rotation ticks, each row followed by its count of ticks
The counts run from 0 to 424.
[125 137 156 123 132 155 148 151 134 121  79 114 116 122 103 113 110 183
  91 105 142 107  60 151  83 183 125 157 123 168 112 143 132 122 128  87
 183 159  89 131 124 149 100  94 106  99 134 137 130 142 139 127 137 105
 153 106 149  97 118 128 108] | 1
[175 159 145 116 130 120 133 106 146 133  62  96 149 109 106 111 140 166
 109 145 160 103 120 125 146 158 100 153  68 135 159 149  88 118 118 159
 122 145 120 106 177 170 106  86  97 130 107 134 171  99 132 158 123 107
 142 134  96 145 118  92 127] | 413
[163 158 153 102 122 127 142 124 140 128  53  88 144 120  87 124 122 164
 108 109 114 112  83 125 137 155 102 148  84 133 131 169 118 108 129 131
 138 132 130 113 175 166  87  93  87 128 104 170 172 121 145 159 120 125
 139 111  98 138 114 105  99] | 416
[144 146 161 140 130 150 144 154 121 121  57 134 118 122 121 140 136 169
 110 143 170 100 111 158 100 187 153 156 117 152 124 160  81 110 130 110
 163 161  86  96 127 160 123  72  86 104 134 100 154 107 119 121 132  89
 132 141 164 109 151 140 127] | 6
[164 148 142 129 105 137 131 130 113 101  77  82  96  64 117 156 109 144
 128 145 179 128 121 105 116 125  93 115  93 140 146 118  83 138 115 123
 134 176 106  88 166 158 133 104  86 113 111 120 191  79 142 136  99 128
 105 145 106 106 147 130 133] | 316
[147 160 157 127 131 111 151 121 125 117  61 137 161  69 126 145 132 174
 101 156 149 111 112 143 117 148 130 161 131 155 182 155  79 109 131 131
 173 135 114 131  78 168 106  99  88 104 106 107 138  90 130 163 141 142
 115 157 107 155 127 114 131] | 210
[125 142 161 127 122 135 134 157 124  93  68 108  62  99 121 128 111 146
 119 134 133 120  70 149  95 141 143 151 147 158 142 151  88 108 151 105
 177 170 110 117 115 142 116  97  70  97 124 135 143 107 135 103 116  70
 133 127 132  99 133 142 122] | 299
[122 157 160 133 113 114 117 136 132 116  84 119 147 103 102 134 100 141
  80  62 165  89  76 105 119 158  74 171  84 164 116 134 143 143 105 101
 132 137 143 118  85 165  89 115 101  88 125 139 153 115 115 154 125 149
 145 121 101 133 106 137 108] | 224
[106  92 156 147 155 125 128 147 122 100 111 101  98  95 142  97  93 123
  85  82 151  99  73 175  71 156 110 151  94 183 131 117 120 117 110 121
 146 108 126 162  84 128  99 113 146 108 138 160 140 136 116 156 112 139
 154 143  95 124 114 133  91] | 360
[172 152 139 130 126 127 144 127 134 118  65 119 119  88 136  98 112 173
  98 158 175 118 144 139 139 174 126 169  84 144 151 113  91 136 146 174
 122 151 133  99 124 147 109  93  99 132 106 117 122 121 120 152 127  86
 178 131  75 139  87 113 148] | 402
[128 108 122 102 161 197 108 107 153 124  96  88 116 104 126 121  64 133
 111 113 176 101 144 135 148 177  85 159  64 159 153 135 130 110 128 102
 126 142  77 121 147 161 109 117 116 109 137 153 113 129 111 165 133 130
 143 123  91 122 115 124 127] | 256
[130 107 151 142 158 116 129 149 116  89  79 116  78  69 142  97 120 129
  94 100 128 113  87 170  86 152 144 156 122 181 138 126 107 109 132 131
 160 105 151 170  73 146  83 124 122 116 149 140 112 127 110 129 119 131
 161 168  85 110 118 134 104] | 368
[131 137 175 121 131 141 118 154 132 114  61 124 127 122 112 170 103 121
 120  86 151  92 123 150 148 149  99 165  87 149 132 179  86 117 136 107
 141 122 122 118  79 181 110  99  75  90 135 128 158 106 114 137 149 126
 133 154  90 134 133 151 123] | 230
[ 91 113 136 138 169 145 102 119 136 110 125  91 127  86 146 132  78 113
  91 107 200  88 113 162  93 164  69 149  97 170 174 118 117 102 108 113
 127 133 101 130 113 143 130 119 141 104 113 151 136 108 128 179 101 127
 116 125 106 152 123 118 110] | 62
[135 146 156 150 122 145 142 150 123 121  90 127 119 123 116 109 115 174
  79 110 194  97  92 151  84 203 124 158  98 158  99 120 122 120 115 105
 160 160  92  96 131 137 117  85 116  92 131 112 141 129 121 134 121  90
 160 112 167 108 132 132 119] | 3
[149 122 147 130  94 162 151 160 111 104  93  90 108  85 130 159  57 137
 116 126 177 127 118 120 113 147  74 110  82 151 130 117  99 132 117 113
 123 149  96  94 129 123 142 101 104 108 115 157 189 125 161 159  91 134
 123 110 111 112 116 144 112] | 323
[146 112 145 115 156  94 137 149 147  89  88  98 110  60 170 135 114 135
  95 153 143 126 138 159 108 121 122 138 105 174 179 133  69 128 163 129
 123 147 138 128  97 134 118  96  90 110 141 178 164  95 136 142 103 145
 111 149  92 120 149  95  89] | 337
[165 135 160 125 124 162 111 120 101 113  40  89  83  98 110 125 117 153
 134 106 154 125  95 148 122 141 108 149 106 136 134 162  98 120  99 158
 146 109 107 146 141 186 101 107 125 156 112 107 150 117 108 141 145 128
 140 181  68 125 102 136 138] | 385
[136 127 127 136 129  84 138 149 126  86  98 102 117  56 161 109 109 139
  77 129 148 125 125 143 100 141 118 130  87 182 151 102 108 117 132 118
 108 133 161 124 104 117  92 128 103 103 137 187 160 115 134 169  74 171
 118 132 108 123 142  96  82] | 340
[125 104 153 120 168 139 142 116 134 107 103  90  98  60  96 107 139 124
  98  96 125 117  63 137  91 122  97 123  80 143 124 116 118 135 114 108
 155 134 142 139 171 160  86 118  94 104 162 152 153 123 131 141 105 136
 151 140 106  99 144 127  73] | 155
[106 126 159 134 166 125  74 137 136  95  87  97  98 106 147 142 112 107
 105  97 186  86 116 186 101 150  87 154 113 161 159 153  94  98 121 124
 112 128 119 138 123 161 121  98 132 107 119 142 155  90 114 149 113 117
  93 152 106 144 145 111  97] | 65
[143 147 135 133 111 160 184 144 107 115  83 133 128  68 107 133 107 181
 105 144 163 117 118 115 109 195 137 138 108 167 136 104 104 112 130  93
 169 161  82  97 105 140 102 107  71  89 135 107 121 126 126 136 115 124
 149 121 148 108 140 146 130] | 13
[147 135 131 139 116  94 138 169 119  85  75 101 115  66 147 136 113 141
  94 130 124 130 131 151 108 142 124 119 103 167 142 132  90 106 131 126
 111 124 166 129 110 120  96 123  96 105 140 185 167 113 132 160  80 160
 107 147 111 128 149  91  83] | 339
[155 123 145 156 144 157 157 127  95 102  71 113 108  54 134 112 118 137
 118 142 156 107 133 159 106 175 138 134 102 160 154 115  82  83 101 140
 151  88 106 148  99 163 111 126 112 133 137  99 111 108 104 153 131 139
 152 175  86 138 125 152 146] | 373
[141 154 142 164  97 143 165 153  99 100  84 104  90  69 122 137  92 144
 125 150 177 121 127 118 101 182 128 131 115 159 138 104  90 104 122 109
 145 164 110  83 123 125 123 108  72 101 124 104 143 116 142 127  93  92
 144 117 140 115 136 157 145] | 304
[120 146 121 124 147 155 132  96 128 120 111  79 102  89 107  86 105 164
  93 127 155 105  69 125  86 184 116 142 123 175 158 108 146  85 116  90
 174 163  79 134 158 147  81 133 112 118 117 142 110 121 133 138 107 113
 141 101 134 119 117 112 128] | 283
[144 119 146 150 158 136 162 111 130 119 105  98 124  61 108 106 145 112
 102 143 171  93 125 132 113 169  99 112  53 137 144 100  89 105  98 129
 142 135 129 114 186 156 104 105  89 105 148 109 164 104 112 151  93 114
 151 155 124 137 156 125 101] | 150
[131 129 157 122 101 147 135 159 118 112  60 125 130 105 129 125  75 196
  96 103 150 150  67 175  73 158 117 149 128 146 131 153 120 139 122 134
 147 123  99 141 104 138 111  99 134 118 103 151 144 144 141 185 122 142
 121 115 121 133  99 111  99] | 195
[139 121 138 135  97 119 146 198 120  89  82 103 108  85 145 142  64 132
 104 118 151 137 126 149 110 146 110 122  84 166 126 121 100 130 134 117
 106 138 139 106  99 109 121 106  96 102 138 186 177 141 150 165  82 135
 121 108 115 121 128 126  87] | 331
[156 139 145 139  95 163 127 147 102 114  48 105  84 106  99 109  70 162
 119  74 148 135  77 141 114 165 106 151  92 148 110 141 131 129 110 152
 132 107 120 137 130 150  99 112 118 147 116 134 130 152 121 153 124 122
 167 132  83 122  77 144 128] | 389
[131 155 169 109 119 131 129 132 124 115  58 116 153  99  90 158 108 142
 106  71 131 104  74 122 132 141  93 154 110 151 137 177 119 114 104 101
 157 128 116 136  87 184  90 117  78  96 113 133 164 107 132 157 138 158
 118 137  94 142 121 135 105] | 222
[129 157 122 129 139 130 106 107 123 115  95  81  90  91 110  75 121 169
  87 119 155 108  69 125  88 182 119 147 125 169 147 117 156  79 108 102
 149 164 112 134 173 143  72 132 111 116 113 139 119 114 114 131  93 115
 135 106 133 119 124  95 114] | 282
[137 158 160 130 108 110 141 170 123 105  47 134 136  95 132 130 114 190
  90 118 132 130  81 174  94 160 141 155 144 147 137 174  96 115 140 137
 147 129 134 137  75 140  96  92 106 113 104 135 141 120 131 161 125 133
 109 135 121 139 117 107 101] | 203
[116  90 156 139 151 170 156 152 124 106  99 118  95  61 125 106  92 152
 103 105 161 129  98 174  64 152 111 126  93 136 107  97 106 151 140 121
 143 130 116 128 126 134 122 101 109  93 167 145 119 154 130 165 111 110
 171 119 121  94 126 136  92] | 167
[125 114 142 111 105 153 149 152 123 104 105  92 112  74 123 150  49 138
 108 115 161 139  83 116 109 125  73 121  92 169 142 106 118 145 126 108
 139 165  96 100 110 119 130 115  99  99 118 167 173 126 161 157 104 143
 131 103  94 107 116 138 108] | 322
[134 111 159 140 140 162 155 141 111 113  94  90 105  77  91 114 109 131
 111  90 153 118  79 148  85 164  90 100  66 134  97 114 117 113  91 110
 134 108 119 127 179 141  96 108 101 107 153 148 155 137 128 172  90 134
 159 126 128 113 145 139  81] | 157
[138 149 147 165 139 159 125 118 110 103  65  71 103  59 140 126 117 124
 126 132 178 116 142 141 109 174 127 144 125 167 163 125  94  60 102 117
 153 107 109 138 118 171 127 142 111 142 126 118 123  88 138 137 133 137
 120 176  97 139 138 141 153] | 83
[127 138 159 131 142 125 116 145 128 100  80 108  63 104 124 119 125 143
 113 140 168 107  81 149  89 136 127 165 140 161 150 138  84 128 153 119
 163 188 116 106 123 150 115  83  90  96 115 112 153  89 129  96 122  70
 139 130 128  97 140 136 125] | 298
[162 133 141 113 102 118 143 140 131 112  74  78 102 136 103 106  95 142
 105 113 113 109  76 121 134 151 103 133  63 172 131 161 114 109 117 123
 130 131 116 126 157 133  76  99  93 118 106 181 201 126 144 141  98 109
 142 125  98 129 105 108 100] | 126
[162 134 154 124 127 138  87 128 110 103  41  92  74 106 114 111 123 157
 117  87 157 123  84 140 115 133 107 159  99 141 127 149 114 137 105 173
 131 125 139 141 141 170  95 105 131 144 115 120 146 112 109 137 131 125
 147 171  66 114 105 132 127] | 386
